0: [144 165 145 232 161 119 132 167 137 206 142 128 152 113  90 147 148 134
 100 115 146 101 171 132 147 166 155 158 169 142  98 103 117 109 139 161
 124  67 157 152 113 151 115 117 107  77 132 138]
1: [209 130 148 133 180 149 123 172 135 170  97 165  92 103 169 131 131 107
 133 178  55 148  98 162 168 103  82 121 151 176  79 155 148 139 111 154
 169 186 171 100 108 127 105 174 198  75 169  77]
2: [144 151  72 143 168 135 124 155 130 166 141  98  89 130 126 188 167 136
 147 177 132 103  73 153 131 126 153 130 135 156 108 123 125 125 119  85
 105 141 188 155  85 115 129 121 165  72 155 108]
3: [102  99  91 111 109 115 127 102 119 107 190 132 116 148 102 139 113 151
 133 161 158  91  89 111 116 104 173 106 133 131 169 147 120  97 147  80
  36 107 147 140 117 127 142  72 115 148 136 117]
4: [159 144 165  60 112  99 122 131 171  46 116 158 187 104 148  98  82 153
 109  93 133 177 146 115 165 138  67 158 100 121 142 116 111 144 138 133
 154  61  39  92 125 112 167 120 130 166 137 129]
5: [118 126 140 121  76 111 134  58  85 146  92 160 121 171 129  78  94 134
 138 139 130 133 142 112 115  41 101 130  61  65 172 143 124 127 133 129
 106  81 126 131  89 119 102 107  99 187 113 144]
6: [214 168 204 186 187 152  99 182 156 166  98 168 121 102 116 131 155 101
  92 161  54 148 114 148 182 154  65 111 174 177  71 179 170 140 108 176
 203 172 156  82 130 176  80 191 171  52 194 100]
7: [204 107 157 200 194 165 122 179 175 151  48 200 125 127 155 129 106  76
 124 172  39 152 106 131 154  78  82  83 169 181  92 165 143 131 129 165
 196 178 167 115  93 135  86 223 177  73 189 121]
8: [ 97 142  61 153 126 110 127 113 148 130 150 114  94 144  82 181 138 156
  99 154 148  62  95 165 116 119 191 113 122 115 152 137 126 125 137  78
  76 100 171 152  87 130 128  99 138  88 131 103]
9: [113  74  86 131  29 175 119  71 109  41  75 140 138 195 152 133  78  31
 158 158 134 130  91 116 109  80 214  62 117  99 166 147  90 144 146  86
 104 124 132 173 130 166 106 153 107 155 148 179]
10: [178 153 101 130 179 138 137 177 115 196 138  98  73 110 150 164 149 145
 136 172 133 106  84 142 145 134 125 141 146 177 105 134 127 108 102 110
 121 160 201 132  89 126 107 141 152  69 151 101]
11: [157 162 205 114 162  94  91 180 141 147 168 131 111  55 109 106 181 117
  94 103 106 152 165 121 130 197  91 154 170 177  90 139 167 162 102 140
 176 173 103  87 176 119 128  94 144 126 121  87]
12: [113 125  63 120 152 113 119 143 122 150 165  92  99 125 137 164 157 149
 143 167 171  85  75 146 116 132 176 132 117 145 110 113 133 112 109  81
  83 105 181 161 107 110 127 112 145  92 138 102]
13: [118 118 136 123 110 111 132  85 118  77 141  98 198 142 117 115  91 132
 147 120 156 174 149 114  91 143  92 148 167 115 133 127 160 143 109 161
 102 124  43 111 191  80 116 138 114 172 113 164]
14: [121 176 159  97 148 116 108 184 184  67 111 144 194  74 163  61 110 192
  63 100 174 129 120 135 172 142  16 120 103 122 129 146 142 129 147 107
 144  71  81  93 152 168 175 138 123 172 125 118]
15: [200 118 158 118 163 137 116 167 126 154 125 176  96  94 161 135 143 110
 134 147  56 162 124 170 157 117  90 144 156 181  80 144 139 152 113 144
 169 171 145  93 109 104 129 123 195 105 150  69]
16: [133 152  77 128 146 125 160 153 114 188 150  94  77 129 139 174 127 138
 137 148 166  89 103 143 141 133 165 151 116 142 115 110 108 116 100 113
 105 113 177 140  90 119 119 124 124  73 136 125]
17: [137 110 157  69 117  92 119 130 125  84 155 141 177  89 129 121 120 140
 146 101 131 193 136 126 105 138 100 177 125 162 115  97 135 154 129 132
 144  96  73 108 172  69 168  83 138 173 100 102]
18: [105 142 120 145 125 155 113 127 108 112 100 104 141 157 148 110 132 131
 134 123 129 127 172 121 112 164 113  90 155  88 149 157 141 166 110 182
 164 154  70 102 183 109 142 161  72 143 106 172]
19: [ 76 112 113 168  29 156 118  99  95  91  31 128 143 209 168 101 150  91
 135 149 156 119 128 104 101 106 125  77 139  55 157 165 145 139 109 152
 124 114 101 143 101 108  69 195  93 177 154 156]
20: [109 176 187 209 142  97 168 148 156 210 149 158 166 111  76  83 157 103
  98  75 142 141 221 107 160 180 119 167 184 105 125 105  94  91 175 166
 118 100 146 156 165 171 103 125  85 121 115 157]
21: [127 109  70 101 157 118 134 149 123 154 187 100  85 122 135 159 140 162
 135 163 152  72  73 126 128 125 159 131 139 157 131 141 127  99 122  84
  70 137 178 141  96 107 133  90 140 101 138  91]
22: [ 96 205 163  90 168 149 110 191 222  70  89 119 163  22 125  73  99 172
  90 100 150 166 122 161 161 150  38 109  55 131 141 152 122 146 136 136
 176 124  74  85 125 186 139 155 129 177 118  78]
23: [128 106 159 115 130 137 102 123 168  79 119 176 138  91 113 128 150 152
 103  88  74 164 166 165 134 156 101 168 113 142 145 124 110 152 153 126
 183  83  99 119 100 112 172  75 164 155 150  88]
24: [106  77 114 161 110 163  99  94  86 105 116 114 162 179 172 108 123 108
 145 122 161  76 111 122 132 136 198  76 125  93 114 107 144 102 109 136
 121 103 169 145 153 144 146 192 100 117 136 161]
25: [160 110 137  88  84  98 144  66 124  59 131 119 200 168 151  97  69 129
 154 120 136 180 134  82 117 102  69 153 135 100 138 122 138 139 122 161
 116 104  46 115 146  83 117 135 115 182 119 166]
26: [186 173 236  97 156 103 100 192 159 121 128 151 116  42 114 102 193 128
 103  73 126 210 185 142 169 204  67 154  91 196 110 140 116 175 111 137
 209 139  93  67 128 167 174 109 125 154  78 125]
27: [ 97  82 112 140  93 128 104 102  94  99 139 110 146 157 142 105 113 135
 128 122 178  89 113 123 104 146 208 106 128 127 103  96 153  95  83  94
  79  88 130 137 161 115 122 167 103 141 123 131]
28: [169 122 155  57  98  95 128 103 147  54 137 145 199 124 145 107  76 144
 138  96 135 187 146 103 140 123  68 170 114 129 134 108 118 148 131 153
 150  73  45 100 145  92 158 109 128 173 123 143]
29: [ 82 102  72 122 133 116 167 117 119 154 159  98 116 123 154 149 109 134
 143 119 191  69 107 125 127 134 194 137  81  90 116  75 116 104  95 126
 100  89 182 169 129 127 120 139 119  89 120 139]
30: [ 92  99 110 103  90 110 128  74 116  84 177 120 136 177 128  97 107 146
 146 161 168 129  90 100 112  95 135 107 104  98 154 126 142  82 125 104
  58 101 117 145 138 140 127 104 121 158 129 131]
31: [100 116  99 118  13 155 146  86  93  71  68 149 137 190 144 101 117  64
 142 165 161 161 119 104 102  76 169  61  90  74 188 168  94 137 134 115
  75 115 101 160 109 133  98 139  90 188 138 159]
32: [164 194 223 183 174 135 117 207 178 128 130 171 118  70 110 124 193  91
  91 115  63 177 137 157 186 198  91 134 101 179  57 181 166 150 144 186
 211 133 102  66 125 173 123 159 146  93 149 104]
33: [ 70 199 159  72 153 145 139 220 218  75  79 134 195  17 118  92 121 169
  90  99 174 183 121 171 146 144  19 106  43 139 143 153 106 140 152 122
 177 111  68  96 151 165 167 148 134 185 109 111]
34: [101 131 129 175  95 118  83 111 107 109 120 114 142 133 122  92 127 145
 132 139 150 131 159 136  76 150 133 151 180 101 152 142 169 174  98 164
 117 117  76 113 197  89 115 107  87 164 115 125]
35: [120  91 111  87 139 111 125 107 112 123 198 131 132 142 115 127 117 164
 147 145 138 115 102 114 114  94 118 132 132 145 152 136 126  92 149  97
  70 114 151 137 123 103 165  59 128 156 118 110]
36: [183 192 216 167 181 122  95 191 154 170 144 136 106  81 110 124 184 101
  82 131  85 132 145 129 168 197  70 132 178 175  72 170 173 143 112 160
 196 165 134  80 150 170  86 141 153  74 170  98]
37: [121 160 170 121 146 109 115 169 134 161 182 104  97  91 138  88 169 129
  89  74 124 104 177  93 142 194 151 134 168 153 117 105 152 103 128 150
 143 163 121 111 187 147 105 130  85  97 117 110]
38: [111 160  47 131 147 121 133 123 134 149 158  98  80 153 117 202 142 142
 135 159 156  86  76 168 129 126 182 142 123 131 134 115 107 139 121  81
  91 117 167 155  93 121 137 104 146  87 147 126]
39: [ 99 101 122  86 104 102 126  88 114 100 176 128 143 166 125  95 102 145
 152 145 146 137 100 100 110  88 114 118  95 106 153 112 134  86 136 107
  81 104 124 142 136 137 144 100 130 159 129 126]
40: [179 132 104 151 191 142 115 178 119 177 116 121 104 106 143 162 174 114
 157 184  95 126  71 143 141 110 101 117 154 176  82 149 145 130 130 121
 138 174 199 152  91 110 115 148 194  64 167 100]
41: [132 132 147  91 139  96  98 160 110 132 178 112 137  69 129  98 155 144
 117 107 145 133 157 104 100 176 125 150 184 156 119 116 161 147  98 135
 123 158  99 110 203  84 134  81 106 145 102  93]
42: [163 115 146 127  91  96 118  65 126  86 101 143 172 168 155  84  71 149
 145 122 134 153 140 103 122  99  69 166 133  83 148 143 156 159 122 177
 132  73  67 103 127  89  96 133 110 180 136 154]
43: [103 123  75 151 150 113 110 139 127 145 158 104 106 115 111 145 155 163
 124 171 144  85  94 162  88 115 164 127 140 149 112 139 150 103 117 100
  71 113 171 165 110 100 124 102 142 106 134  66]
44: [121 166 161 233 153 111 148 155 162 214 148 134 165 109  85 124 152 119
 101  92 144 108 194 118 158 172 142 167 179 111 109  95 112 103 157 173
 128  79 152 163 135 165 112 120 100  92 122 144]
45: [158 118 157  71 103  98 134  91 136  57 142 115 209 124 131 106  72 140
 156 112 146 192 147 101 115 129  64 170 132 120 138 102 138 152 113 169
 139  89  34 101 165  83 137 121 125 176 109 152]
46: [ 81 134 140 201 136 142 137 141 172 170 154 119 131 119 152  98 140 136
 114  77 126  82 137  96 159 134 177 135 155  76  99  81 140  93 170 138
 143 135 168 157 182 184  94 172  87 107  94 111]
47: [100 107  39 138 160 123 204  51 125 123 126 124 127 151 121 205  67 120
 141  70 181 111 136 126 146 105 166 172 108 126 153  97 124 188 183 131
 109 134 140 171 127 127 142 101 128 111 126 208]
48: [137 164 138 210 160 122 108 180 146 189 157 121 146 101 100 139 166 138
 100 133 131  87 142 135 129 170 160 159 181 165  93 132 144 110 133 139
 131  94 151 137 135 144 108 112 106  83 133 108]
49: [ 97  93  76 119  68 142 120  76 114  66 163 131 127 181 136 125 102 115
 141 165 171 102  84 111 126 100 201  79 119 104 175 142 115 109 138  91
  41  89 135 146 124 140 129 119  86 143 145 146]
50: [101 138  55 120 133 120 177 116 134 156 162 101  83 139 134 199  96 130
 133 133 165  76  96 150 137 125 188 157  98 103 137  97 103 135 113 113
  94 106 166 151  99 115 120 103 132  83 146 142]
51: [ 84 131  48 122 165 148 231  77 169 157 147 112 144 104  97 185 110 156
 143  56 179 119 160 125 131 149 139 207 117 100 141  58 115 145 165 151
  92 141 113 170 139  96 140 120 126 147 131 154]
52: [128 109 150  87 121 119 118 144 130  85 132 191 152 110 126 131 145 142
 122  91  85 189 157 151 136 140  99 161 112 162 137 109 109 152 166 119
 156  77  91 112 116  83 199  66 144 158 136  98]
53: [100 105  78 127 127 110 126 125 111 133 162 108 118 132 143 142 127 148
 133 140 193  79  97 143 113 138 204 139 107 130 112  91 125 103  97  87
  72  67 162 161 129 110 130 123 115 106 123 119]
54: [ 97 133 128 113  14 125 140  80 101  96 116 143 130 165 108  93  98  97
 118 166 151 156 113  94 101  81 155  83  86  73 182 139 107 110 127  96
  55 118  96 151 117 171  74 109 124 176 130 141]
55: [101 160 144  87 157 117 110 153 150 104 187  87  89  79 144  75 155 135
 106  86 131 145 188 114 124 188 123 122 148 122 143 106 155 120 112 159
 138 203  78 127 215 136 128 115  97 121  97 119]
56: [105 139 171 225 159 121 174 149 127 213 136 156 169 114  58 110 136 139
 106  94 183 142 218 108 142 173 126 175 157 107 106  81 105 103 137 187
  96  78 140 157 134 141 130 111 113 118 129 178]
57: [200 145 148 200 184 150 114 181 107 186 125 122 133 111 107 164 174 119
 135 165 119 143 114 120 149 155 115 130 178 195  80 137 144 118 137 129
 143 134 200 143  98 139 114 143 157  59 171 133]
58: [127  96 109  92 158 107 119 130 112 129 202 115 126 117 136 127 138 165
 147 142 142 111  98 116 112 117 120 146 159 158 129 133 147 109 135 107
  83 132 153 128 134  79 157  71 136 139 117  88]
59: [154  85 149  72 166 151 139 146  96 162 147 150 131 117 102 161 115 146
 166 115  44 136 148 146 120  91  92 134 139 188 142 123  77  93 184 105
 136 173 140 112  92 120 196  69 170 149 126 112]
60: [141 111 116 122 125 116 137 148 123 160 135 146 104 114  48 182 123 150
 116 146 122  86 100 134 115 109 175 103 143 153 163 165  82 136 151  72
  75 154 152 132  71 155 136  60 170 126 145 126]
61: [100 158  37 122 155 144 198 100 109 154 107 112  89 155 123 204  94 136
 135  92 166 108 122 142 121 112 171 187 127 135 139  78 112 181 148 128
 100 148 129 155 118 102 147 102 129 134 123 174]
62: [100 102 112 171 105 109 105 128 119 140 136 114 133 125 133 121 122 142
 119 134 175  80 117 125  98 138 218 131 134 114 100  89 139 116  92  97
  99  70 159 163 151 111 123 138 112 113 108  97]

[133 192 177  99 159 134  81 170 217  56 111  99 154  36 146  59  67 181
  80 108 134 151 134 122 172 148  13 111  89 125 133 132 147 130 128 136
 169 120  70  72 119 200 130 170 126 167 115  79] 22 14 33
[170 185 229 198 141 146 118 175 142 180 126 131 129 118  90 132 176  68
 103 114  78 162 182 114 175 215 115 146 178 183  99 124 108  98 153 139
 214 138 159 114 133 188 102 166  77  93 137 138] 36 32 44
[135 126 115  96 166 147 125 162 130 186  76 136 110 121 114 178 149 108
 161 165  73  96  90 171 134  62 102 106 122 126 128 160 104 141 145 132
 174 203 172 126  68 148 138 128 207  72 150 144] 40 1 2
[182 114 146  93 158 147 150 157 141 182  47 169 105 101 128 149 103  94
 136 141  64 118  83 148 154  61 111 134 136 161 143 158  93 158 126 110
 187 225 168 104 110 128 129 167 193  99 164 172] 1 15 7
[196 107 145  48  97 107 131  91 113 101  69 157 118 132 184  45  76 125
 113  91  83 141 125  58 145  79 106 123  37 100 132 118  97 123 135  65
 164 106  82 140 118 128 135 162  94 190 107 149] 5 4 28
[157 171  77 151 125 149 178 164 113 158  46 139  85 153 107 173 133 124
  82 111 134 120 116 149 108 113 187 155 118 169 130 105 100 163 133  96
 124 156 183 118 105  95 147 134 139 128 122 151] 61 16 38
[134  96 146  78 132 116 130 113 100 145 161 148 134 129  80 133 103 142
 148 122 100 129 130 118  99  79 118 126 128 153 159 128  91 106 166  84
  91 136 139 132 111 122 170  47 148 174 115 113] 35 59 58
[131 159 191 125 164 118  77 156 179  89 171 106 102  47 103 111 175 141
  97 101 109 174 169 159 134 206 116 169 122 169 124 134 146 139 100 168
 199 161  69 114 144 163 148  91 125 145  80  93] 11 26 55
[141 150 205 107 154 131  94 168 176  84 143 128 116  36  99 125 173 142
 113  92 107 212 160 168 148 201 124 170  74 185 114 125 115 138 122 163
 214 133  75 100 113 172 169  99 138 151  70 101] 26 23 11
[158 121 114 107 173 149 138 167 136 179  58 167  88 112 186 136 129  76
 170 179  39 134  81 172 167  47  83 103 106 147 105 148 123 133 124 151
 180 206 164 125  80 117 119 194 172  65 145 125] 1 7 40
[169 108 100  85 189 144 140 164 133 179 138 124  92 114 165 162 133 140
 172 171  68 116  74 164 144  82  92 134 137 175 105 152 123 106 129 121
 135 201 179 119  87 112 143 134 196  95 145  93] 40 10 1
[170 200 224 200 180 145 115 211 178 132 120 179 120  78 109 127 194  83
  91 130  52 180 134 156 189 191  79 130 111 185  55 191 168 145 142 191
 212 134 105  65 116 180 110 174 145  83 163 113] 32 36 6
[ 97 151 180  46 128 131 145 140 178  59 141  66 123  75 134 110  55 133
 153 136 126 176 167 107 139 162  36 104 109  91 126 107 119 108  72 171
 196 156  20  89 137 158  99 182 104 147  69 145] 45 4 55
[123 178  66 133 143 162 171 143  87 164  67 118  68 155 116 185 123 133
 126 117 145 111 102 144 118 114 176 166 130 155 119  92 110 165 121 114
 121 172 145 136 104 113 141 123 138 137 130 159] 61 16 38
[156 113 142  67 156 129 138 120 109 136  87 159 119 129 125  92 130 149
 129  88  71 141 172 121 127 119  90 138  32 133 150 113  69 113 166  58
 166  91 118 143 108 119 201  95 117 174 124 134] 52 23 59
[111 123 135 121   8 147 164 117  86  91  32 178 148 168 141  91 127  63
 122 131 141 169 137  73  97  65 136  65  75  67 168 179  93 141 136 143
 107 129  84 155  98 130  68 153  95 199 128 162] 31 19 54
[101 128 132 131 141 129 132 135 122 168 124 135 124 118  47 155 139 152
 115 143 104  85 135 161 101  86 129  93 126 122 153 160 104 115 166 109
  99 153 174 128  61 170 128  80 174 114 132 132] 60 8 43
[167 151  86 133 172 154 117 149 141 168  92 113  73 129 126 187 174 111
 142 179  83 120  64 143 144  96 128 115 146 158 121 134 123 140 119  85
 157 213 198 140  81 134 124 160 186  73 169 123] 40 2 10
[ 84  89 101 185  37 156  81  59 115  63 103 114 131 233 158 109 110 105
 150 179 166 103  98 122 116 105 178  75 149  69 167 144 148 111 130 116
  78  72 142 143 127 147 107 164  99 134 154 153] 49 19 24
[116 150  87 152 146 124 135 152 135 162 105 127 104 125  50 180 160 157
  98 149 125  76 117 172 112 105 154  96 121 131 154 163 101 137 154  94
  97 147 184 132  53 148 132  87 169  90 139 130] 60 8 2
[ 93 124 142 186  97 149 107  87 100 106 102 106 167 189 119 132 117 102
 123 109 138 124 154 127  98 156 153  94 173 109 123 145 158 139 103 140
 113 128  80 104 154 103 127 178 101 158 128 172] 18 34 13
[220 174 243 161 158 136  99 187 141 143  87 193 119  52 104 101 203 122
 105  71  77 223 178 165 187 196  60 144  77 217 103 157 105 191 135 141
 207 126 111  45  88 191 160 141 136 154 109 148] 26 32 36
[190 203 218 186 185 135  94 192 163 169 130 141 110  92 105 131 186  96
  74 143  65 129 144 141 178 196  69 124 175 174  75 178 176 132 111 174
 209 169 139  82 142 183  83 168 152  63 185 101] 36 6 32
[181 103 106 115 192 175 138 175 176 172  71 150  92 109 193 141 113  98
 156 193  54 137 102 167 136  56  88 111 128 169 111 153 114 113 128 156
 186 209 167 125  83 116 111 190 182  94 156  93] 1 7 40
[146 149  57 118 142 133 154 148 131 162 149 103  67 141 119 200 127 144
 129 158 137  75  72 157 135 114 174 149 128 143 147 138 100 137 117  88
  93 144 182 132  75 120 122 105 153  83 153 124] 38 2 16
[222 186 223 221 161 170 123 194 170 135  73 224 117  76 114 121 174  86
  96 123  12 204 143 175 203 166  81 128  80 199  69 182 141 165 151 203
 203  95 100  39  63 202 109 201 150  95 163 135] 32 6 36
[115  97 128 138 117 128 122 138  78 178 125 121 149 102 161  87 142 126
 131  83 159  92 137  99 115 132 200 108 140 107 103  74 138 110 118 140
 127 133 178 152 183 132 108 165 112 106  99 117] 62 46 24
[ 63 144 114 116 158 144 129 122 144 114 162  70  88 124 137 110 115 133
 138 102 116 147 176 132 108 154 135 100 123  99 125 105 151 116 125 141
 134 214  78 146 201 129 116 161  95 125  79 142] 55 18 37
[162 101 137  66 139 111 127 106 135 107 148 154 148 139 149 108 122 161
 142 104  91 136 142 127 141 112  78 160  83 126 146 115 107 115 157 104
 160  78 121 122 116  97 202  83 120 156 114 125] 52 23 28
[112 126 145 189 104 163 105 117  91 119  63 128 160 197 135 119 147 112
 118 111 125 100 168 111 120 173 119  80 178  99 142 171 140 171 117 175
 181 138  89  92 153 107 148 185  63 151 130 194] 18 34 19
[ 95 106 134  85  89 109 126  87 110 113 163 135 128 157 106 102  99 139
 140 149 143 133 102  98 109  81 127 106  88  99 156 119 121  87 139  88
  84 109 132 142 128 160 128  89 134 166 125 126] 39 30 35
[ 93 106  85 158  88 113 128  71 138 104 143 131 107 163  80 158 104 144
  95 142 155  58  90 132 130 116 199 100 120 102 161 138 132 131 147  75
  82  89 172 144 111 144 105 113 119  96 128 138] 8 3 49
[143 125 133 142 166 109 112 181 125 164 159 112 145  75 121 130 170 130
 128 141 143 120 109 114 109 162 136 154 151 178  68 125 164 129 123 112
 127 133 150 147 159  99 116 111 143 101 136  89] 48 41 58
[ 90 146  23 122 158 132 204  71 131 143 128 111 107 152 124 213  82 130
 143  83 174 110 126 144 126 117 168 188 121 116 148  76 111 185 162 126
  90 130 129 165 130 109 140  97 126 130 126 177] 61 47 51
[198 150 193 140 167 125  93 180 136 160 129 171 103  78 129 130 168 105
 105 133  62 154 137 157 153 155  79 143 171 187  74 161 157 168 108 154
 182 165 134  81 127 126 112 120 181  98 157  78] 15 36 1
[ 74 130 168 149 130 142 158 110 138  96  97  84 144 141 107 115  93 123
 131 122 128 149 173 103 111 174  51 101 160  89 120 152 154 131  80 178
 172 158  38  93 157 109 104 190  87 174  94 192] 18 13 34
[102 123  58 116 140 109 119 129 133 133 176  93  87 141 127 173 150 159
 135 167 167  71  62 144 120 127 178 126 114 128 125 124 125 112 115  73
  78 104 178 162 100 119 129 103 140  91 140 105] 12 38 21
[ 86  70  91 132 123 132 136  78 119  99 132 122 148 149 153 125 100 130
 140 110 192  86 104 146 133 132 204 127  80 101 101  86 142  93  94  97
  93  80 161 163 155 132 128 184 118 125 118 149] 27 29 53
[187 116 140  86 162 150 151 152 143 178  43 171 102  97 143 142 107  90
 139 147  58 116  81 146 160  61 108 133 133 164 138 148  98 156 125 107
 187 228 172 103 117 122 127 184 185  96 157 158] 1 15 7
[158 207 228 175 148 123 123 178 152 191 149 114 103 120 112 130 175  92
  74 110 105 117 176 122 180 216  94 134 182 164  97 153 138  93 130 166
 210 134 145  86 137 196  84 163  93  62 150 120] 36 32 37
[120 133 127 111 130 133 111 146 102 148 158 109 111 110 162  85 152 137
 122  79 130 113 167 102 122 162 180 113 155 134 136  87 141 119 132 146
 126 171 124 127 202 126 117 143  77 114 101 117] 37 55 41
[ 92  52  74 138 113 155 135  55 134  63 147 123 140 182 157 148  83  97
 154 131 163  66  76 125 145 110 215  94  93  78 132 112 127 104 131 109
 110  94 175 166 144 157 124 174  99 104 145 178] 24 49 27
[163 124 145  62  90 111 141  87  99 131  78 156 127 164 143  62  88 112
 143 104  97 164 148  71 127  72 100 124  11  89 146 109  79 115 129  93
 140 115  87 148 102 138 128 126 113 192 116 162] 5 39 54
[176 107 137  63 113  90 127  91 146  78 153 146 177 143 168  97  93 156
 143 108 124 141 132 107 144 109  69 170 110 104 145 123 130 139 141 139
 164  67  88 108 148  87 171  94 108 164 105 132] 28 4 45
[ 99  93 109 134 127 110 148 141  92 183 138 110 132  97 156 108 126 132
 134 101 188  82 135 105 123 139 192 130 111  99 100  65 123 101  97 140
 115  95 181 166 148 130 112 142 119  96 108 127] 29 62 53
[139 105 133  68 114 103 139  91  99 124 142 150 144 148 120 103  98 135
 158 129 127 148 130 103 104  69 104 130  84 118 167 127  98 115 151 103
 105 106 125 141 126 107 162  73 118 184 106 127] 39 35 5
[ 93 105 140 130 119 109 113  61 100 129 166 135 129 163 101 102 109 159
 143 138 123 125 131 124 107  75 120 128 101 109 155 126 142  85 151 121
  71 100 143 141 104 135 134  81 128 159 126 117] 39 30 35
[102  98 153  78 139 130 124 133 102 158 136 142 135 125  78 141 125 139
 149 135  89 105 114 133 106  78 104  98 105 130 136 125 101  92 156 104
 134 153 164 135  99 171 147  82 175 128 131 120] 59 60 35
[167 144  85 142 183 148 116 158 134 172 109 112  86 123 137 179 178 121
 152 186  96 121  63 146 142 109 119 111 146 162 105 140 134 126 119  96
 145 192 203 149  78 123 120 152 188  65 171 113] 40 2 10
[156 156 213 118 130 131 117 189 146 103 110 189 134  43 102 127 181 122
 105  88  84 234 162 168 160 180 101 156  68 200  91 136 112 170 136 147
 191  97  86  65 106 132 172 114 144 153 101 100] 26 23 52
[ 71 147 170 227  99 167 105  89 104 134  58 116 131 224 100 146 127  86
 102  87 120 101 171 127 114 165 141  68 171  91 128 167 156 148 110 135
 167 146  98 100 130 114 146 192  84 154 120 199] 18 19 24
[126 187 170 221 154 117 135 165 175 204 158 128 152 114 100 129 162 110
  91  96 126  95 175 127 161 177 148 162 176 133 108 112 117  96 166 161
 146  95 144 144 142 178  99 131  71  85 123 128] 44 0 48
[ 97 114  33 141 168 115 228  50 188 143 118 104 147 104 101 223 102 124
 134  50 150 117 145 107 139 133 165 191 109  70 135  58 123 185 186 131
 118 134 160 187 146  92 137 126 150  96 111 135] 51 47 61
[161 130 170  49 101 101 131 119 158  49 139 128 200  97 140 111  75 148
 144  99 145 200 153 112 138 135  64 166 103 129 136 104 114 148 121 161
 160  74  33  92 147  99 154 117 124 170 102 139] 28 45 4
[143 112 137  88 130  92 101 130 120 109 186 125 164  93 131 107 139 152
 130 115 142 144 141 108 101 147 104 170 176 146 127 120 154 151 111 139
 118 124  99 110 185  65 152  63 125 156 109  98] 41 17 58
[ 87  85 102 158  27 153  95  49 118  69 110 126 115 202 123 122  90 100
 136 174 153 103  91 108 123  90 200  75 143  73 180 144 132 118 150  82
  70  92 151 151 122 156  96 135 110 131 142 149] 49 9 54
[160  77 138 106 154 162 103 136 138 130 145 154 104  93 145 152 149 126
 157 126  34 162 155 186 118 107 107 160 144 183 118 114 113 124 141 149
 167 157 139 125  79 102 151  94 184 125 130  60] 15 59 23
[ 46 136 150 226 114 153 128 123 129 124  61 110 112 182 116 117 129 100
 119 120 120 105 189 118 106 177  76  77 148  68 134 181 155 184  89 166
 193 161  73  90 143 112 107 186  73 173 124 182] 18 19 34
[126 131 148 169 138 105 139 159 111 185 155 130 164 106 117 110 136 130
 120 105 178 109 160 117 131 154 174 151 142 137  99  86 123  97 133 136
  95  67 159 156 153 133 117 122 113  96 119 141] 0 44 48
[101 105 161 206  77 180  87  96  82  96  20 129 166 243 140 122 159  70
 108  98 142  80 148 111 113 171 151  57 159  93 126 161 129 149 102 138
 187 119 114 115 107 126 160 211  72 167 144 207] 19 24 18
[189 162 206 178 166 140 111 201 152 135 114 190 132  69 115 134 180  90
 103 129  47 184 130 161 171 157  88 140 121 192  54 174 162 162 137 184
 194 125 114  71 111 147 117 149 172  86 162  91] 32 6 36
[ 91  78 110 163  86 147 104  83  98  75 121 116 147 193 150 109 110 119
 121 123 174  83 101 133 116 142 207  95 119 111  96 116 153  90  83  98
  86  80 135 136 143 133 128 196 112 130 131 153] 27 24 62
[ 87 102 102 166  58 154 115  65 109  47 121 112 150 226 155 110 109 112
 127 151 171 117 103 124 116 130 174  78 127  90 137 148 147  88 110 117
  59  89  96 134 125 145 120 178 108 153 152 166] 49 27 24
[110 110 140 150 131 118 144 142  96 196 131 120 152  89 154  80 159 131
 117  69 156  98 144  95 132 134 185 105 149  93 101  75 145 101 135 154
 131 147 185 162 191 151  92 160 119  94 101 115] 46 37 62
[111 102 130  84 153 135 129 129 108 113 137 170 135 141 133 121 144 152
 150 104  73 159 150 137 148 120  86 138  80 149 146 102  99  94 177 111
 139  93 122 126  97 115 212  81 136 147 140 120] 52 59 23
[164 134  88 119 191 147 126 167 133 179  93 123  88 121 155 169 161 107
 165 191  67 122  63 162 144  76  97 105 130 157  98 146 132 135 127 120
 161 201 190 144  80 117 126 167 193  60 160 106] 40 1 10
[177 123 131  52 108 107 138  86 113 116  85 145 125 161 168  59  90 121
 142 103  96 158 136  71 140  83  96 135  23  93 140 106  87 119 134  90
 142 115  81 144 103 129 140 138 107 191 118 159] 5 39 25
[ 93  70  73 124  79 137 128  73 128  67 166 138 118 174 130 148  82 105
 138 150 168  71  80 116 130 101 225  89 114 103 162 133 112 115 131  84
  67  93 157 153 129 148 122 128  93 118 150 158] 49 3 30
[117 144 171  36 122 134 117 164 186  51 145  68 139  57 176  85  69 170
 135 144 123 160 151  94 155 154  22 101 115  91 128 100 125 110  75 176
 211 147  21  82 163 194 112 197  92 142  70 134] 22 4 14
[134 133 151 151 167 120  87 161 144 131 161 123 140  59  96 131 167 133
 117 127  90 150 128 153  92 156 126 169 171 183  91 142 166 142 118 148
 147 146 109 131 155 112 119  86 153 132 123  66] 11 41 48
[121 115  99 101  56 123 149  81 100  76  99 140 156 181 159  85 110 105
 154 156 163 153 118  98 110  76 119  98  97  67 170 161 126 135 122 140
  88 100  91 139 130 100 111 141  83 192 122 154] 31 5 54
[152  87 133  79 176 144 133 139 110 151 175 146 118 130 133 153 128 155
 166 130  62 130 128 150 132  98  84 143 130 185 128 125 102  85 162 120
 132 160 154 114  92 106 196  79 167 133 120 103] 59 58 35
[109  96  81 110 127 117 118 117 111 113 203 110 117 139 141 124 131 160
 136 150 175  79  88 109 122 127 175 122 139 143 144 126 139  92 126  94
  50 104 157 138 128 104 141  92 101 125 129 110] 3 53 21
[147 107 122  59 107 101 143  87 109 110 134 147 153 152 145  91  93 134
 156 125 133 155 127 101 110  72  98 131  71 104 163 132 106 121 142 114
 115  89 113 133 132  98 158  89 107 188 101 137] 39 5 30
[101 117  39 136 176 124 255  58 140 139  89 136 156  91  96 222  94 136
 109  22 172 150 174  60 160 141 174 200 124 111 130  51 126 179 233 131
  83 156 147 189 104  93 160 115 142 117 121 129] 51 47 61
[115 123 142  89 125 106 125 110 133  79 155  90 184  99 118 115 102 141
 149 113 150 187 149 120  84 154  97 155 143 127 129 108 154 143 105 150
 130 141  41 112 207  86 127 123 117 167  92 139] 13 45 17
[194 171 215 146 168 122  86 183 143 150 135 163 109  68 113 125 179 103
  96 117  70 165 153 149 164 179  74 146 159 185  71 162 157 177 107 157
 193 163 117  71 137 145 118 121 170 108 148  87] 36 11 32
